In the rows, zero is written as 128.
One turn sends every row of this set to another row. A few are shown first. Where does it send the rows asked after them?
Kotek: [166 116 114 172 118 138 125 121 120 136  99 144 167 102 123 131 150 131
 143 122]
mak: [121 109 108  95 135 127 150 112 106 119 109  79 118 136 127 129 136 137
 158 137]
dimal: [134 147 128 137 105 160  83 128 165 109 129 142 130 127 140 147 121 145
 125 108]
feriv: [135 128 136 155 123 141  74 130 146  99 119 134 108 140 146 145 126 153
 113 103]
bupo: [ 99 140 158 143 166 125 110 112 119 116 135 144 147 129 103 137 121 129
 149 138]
vos: [132 120 124 119 150 118 157 106 108 113  96 102 135 107 136 137 155 136
 157 144]
raso: [124 145 143 153 160 120 138 110 117 103 152 149 148 132 119 135 119 123
 162 122]
niro: [125 106 129 120 138 139 128 113 168 157 122 117 128 170  97 123 102 139
 116 100]
Dafug: [171 128 109 140 113 122 126 157  97 114  95 113 129 167 139 114 118 130
  94 146]
tago: [125 134 133 115 143 119 148 111 107 122 107  71 112 112 123 131 126 148
 153 130]
vizib: [140 123 118 103 148 124 135 105 109 115 105  71 139 116 116 140 149 141
 151 113]
mema: [119 109 121 128 130 129 127 113 180 138 129 131 138 165  88 124 112 134
  98 135]
vagos: [136 125 131 105 119 135 140 122 113 124 101  69 126 131 134 141 143 129
 168 116]
visub: [128 111 126 118 128 121 147 107 176 139 115 142 145 168  96 109 113 123
 124 114]
vatos: [172 134 101 133 114 131 105 158  87 127 113 146 122 157 142 129 122 132
 110 144]
Nudok: [161 105 123 173 136 154 135 124 119 123 107 132 150 101 129 137 156 102
 134 124]
lonez: [123 128 136 134 178 118 134 108 117 128 159 142 155 137 129 133 125 152
 133 142]
gedu: [156 108 129 182 113 145 118 122 130 136  97 134 154 114 134 121 134 108
 157 123]
bifo: [143 144 131 153 115 133  76 138 160 116 139 133 116 123 143 123 132 140
 121  98]
Gibup: [172 141 101 145 118 124 130 150  90 111  97 145 122 145 129 119 106 108
 104 137]
Putul: [175 125 120 127  94 110 108 155 103 117 101 143 140 141 124 133 108 128
  91 123]
Fiv: [118 116 111 111 127 119 136 123 160 141 114 132 125 175  90 116 111 136
 101  98]
voti: [168 148 123 137 106 125 131 172  96 114 124 139 130 164 130 115 114 132
 111 142]
nulu: [ 94 121 133 118 134 127 120 122 158 147 149 130 140 150  95 111 109 138
 108 106]
boke: [110 118 116 108 149 150 148 106 137 147 119 131 127 150 106  94 111 142
  95 112]
fuv: [173 127 115 155  94 133  99 146 108 108 102 133 121 156 138 132 122 111
  96 122]
Zisa: [118 100 117 126 124 125 128 120 177 150 127 126 124 153 109 120  91 121
 108 105]
kene: [118 107 130 119 128 139 131 104 171 148 133 128 120 151  99 106 113 124
  93 121]
loper: [126 157 148 150 116 157 102 152 161 111 128 127 126 120 133 134 118 144
 127  98]
Dab: [ 94 137 134 158 161 139 116 106 104 118 149 132 147 139  94 125 128 127
 130 129]
nuti: [154 102 120 141 105 111 102 158  96 106 103 116 118 158 109 125  97 138
  99 126]
sanu: [182 124 100 139 121 121 115 160 113 103  99 140 135 162 128 119 104 119
 111 143]
Nev: [112 119 133  98 121 138 137  95 156 153 138 138 128 150 106 127 108 136
 103 117]
vadi: [127 138 121 105 147 105 137 114 113 120 104  71 128 112 130 135 149 123
 145 127]
maz: [128 136 119 124 111 161  74 153 142 104 135 119 133 125 117 140 119 135
 109  97]
mel: [116 145 145 152 154 127 124 106 115 114 159 124 168 135 111 151 120 135
 145 135]
Funa: [137 137 116 115 122 108 150 106 109 122 111  76 140 113 131 143 148 121
 142 151]
bizo: [134 143 107 113 142 130 150 124 104 123 113  77 116 122 117 130 146 143
 163 140]
sivib: [144 100  98 166 143 135 125 132 129 122  97 132 157  96 141 124 160 121
 136 125]
nokot: [171 116 119 135 112 114 111 162  87 117 104 150 116 147 129 132 114 119
 102 138]
fefu: [128 128  87 122 139 103 147 116 124 118  96  83 115 135 148 144 146 118
 140 139]
leza: [162 116 110 174 118 131 117 101 129 132  77 127 139 123 116 141 161 120
 137 138]

vagos -> voti
mak -> Dafug
bizo -> sanu
And these:
bupo -> Nudok
mema -> vizib
lonez -> leza
Dab -> sivib
raso -> gedu
nulu -> vos
nokot -> kene
dimal -> mel
fefu -> nuti
Gibup -> Zisa
Nev -> Funa

One turn sends every row of this set to another row. A few are shown first. Where does it send the rows asked after them?
mez: [110 126 103 113 139 119 135  89 118 117  76 132  98 145 113 126 122 118
 155]
lezi: [109 123 110 142 107 146 195 160 103 122 146 150 145 108 126 112 121 136
 172]
Sutim: [ 95  68 126 141  71 148 184 131  92 146 146 150 122 148 143 136 141 135
 138]
zinir: [140 125  84 147 129 149 177 114 127 132 108 159 117 167 134  96 124 119
 160]
tadas: [108  88 112  92  86 120 149  94 114 151 120 146 101 167 110 152 122 107
 149]
gikop: [ 76 135 162 126 124 147 168 105 111 110 129 130 132 123 100 129 170 140
 154]
Sekuz: [111 122 114 106 155 128 137  98 130 114 103 120 116 146 129 129 113 124
 120]
lup: [ 99  87 109  93  93 121 158 100 116 144 113 143  87 165  96 148 113 117
 156]
dotad: [120 118 138  94 132 145 139  80 140 112  99 119 118 156 120 126 114 134
 139]
relez: [ 88 145 154 115 129 141 137 118 101 118 111 119 131 117 120 139 152 157
 163]
Dipu: [ 96 107 128  92 147 138 159  93 133 109  92 124 126 142 134 130 100 125
 127]
fove: [106 123 114 139 147 153 163  95  71  91 115 157  87 145 135 127 112 133
 137]
sifiz: [124 140 101 146 116 158 184  94 134 127 107 158 113 177 145 103 125 130
 169]
rezu: [ 95 128 105 139 126 147 187 118  78  90 144 139  76 119 116 126 129 128
 166]
Vovat: [112  83 119  99  87 133 151  88 119 147 114 141  90 171 108 155 123 117
 147]
dafa: [132  84 118 130  71 131 164  99 112 138 155 154 109 155 156 132 126 106
 159]
Fid: [101 115 121 136 114 142 189 154  93 120 118 145 157 117 134 117 132 154
 192]
Bamo: [103 121  93 131 128 161 183 124  80 113 110 157  70 134 118 115 105 141
 152]
vif: [131  83 115 134  75 139 170  92 116 140 143 150  98 154 150 137 124  98
 158]
baz: [114 116 114 101 144 134 140 106 135 116  77 109 104 144 137 119 126 128
 145]
fen: [ 95  71 130 130  70 140 172 135  91 149 146 153 123 150 136 129 147 142
 134]
fune: [142 124 123 137 119 140 190 126 138 115 101 166 122 161 141 102 130 107
 178]
zaga: [132 119  90 143 126 143 183 121 124 113  99 142 125 162 155 100 139 116
 185]
Zozak: [103  95 119 100  86 122 148  93 112 147 114 142  95 162 107 162 117 105
 144]
tob: [130  89 126 138  82 132 167  91 112 118 158 154 101 154 154 132 127  99
 168]
bebu: [113 121 130 107 143 113 157 110 150 115  86 125 107 169 128 127 118 139
 141]
teg: [141 113 101 133 106 159 181 115 146 113 110 141 119 172 149  91 118 124
 158]
rikem: [ 81 132 159 103 114 140 158 119 107 105 131 126 152 129  93 143 140 151
 157]
rotin: [126 127 120  99 143 127 146  94 122 117  78 107 119 140 121 128 129 138
 142]
Volad: [ 60 136 128 120 129 127 141 123  88 107 112 120 129 125 120 143 143 156
 141]
degug: [101 115 122 138  91 153 205 156 112 110 135 146 153 142 119 107 136 146
 175]
piba: [ 93  58 136 130  84 152 178 132  87 145 138 157 118 147 134 123 136 150
 135]
Navi: [ 75 142 156 103 135 143 161 118 120 119 132 116 131 139 132 144 150 162
 152]
zagez: [153 128  95 135 121 146 179 110 122 113  93 135 124 151 155 100 131 120
 166]
fidun: [ 68 126 135 113  80 139 144 127  89 113 139 148 111 168 132 159 138 118
 128]
kovu: [ 69 110 137 121  76 131 150 125  89 128 134 143 121 160 121 168 140 124
 126]
lomed: [ 76 111 141 108  76 132 145 120  94 116 137 141 118 157 125 175 132 118
 132]
kagib: [ 82 135 144 118 137 143 152 116  99 127 140 123 136 115  97 136 158 153
 145]
seba: [118 123 110 136 106 151 202 153  95 123 115 136 152 120 134 108 143 152
 175]
Vaf: [ 91 149 141 113 122 135 160 124  93 109 115 112 147 115 115 143 154 155
 156]
Pume: [138 108  90 142 117 148 176 108 115 119 108 152 111 128 155  96 121 106
 182]
Lumo: [ 95  95 118 130 152 139 181 101  71  98 127 137  89 122 108 128 126 144
 148]
fuf: [102 114 142 114 115 163 204 152 112 130 131 151 147 116 136 117 135 143
 182]
bafer: [ 88 107 112 145 112 159 188 141  83 127 134 142 139 110 145 106 149 156
 173]
budu: [ 97 115 122 139  95 138 206 156 121 115 127 145 133 111 127 108 108 146
 171]
mus: [130  81 118 137  69 139 171 107 116 122 148 149 105 161 160 139 121 103
 156]
nido: [ 93  70 132 133  70 150 182 136  89 144 140 154 122 156 125 140 147 143
 144]
nukom: [ 75 112 134 108  75 125 143 126  92 126 137 146 119 162 124 161 144 113
 125]

Sekuz -> zinir
sifiz -> budu
rezu -> Lumo
And these:
Vovat -> mus
baz -> zaga
kovu -> Zozak
fuf -> Navi
fidun -> lup
Vaf -> rotin
teg -> degug
nukom -> tadas
Pume -> bafer

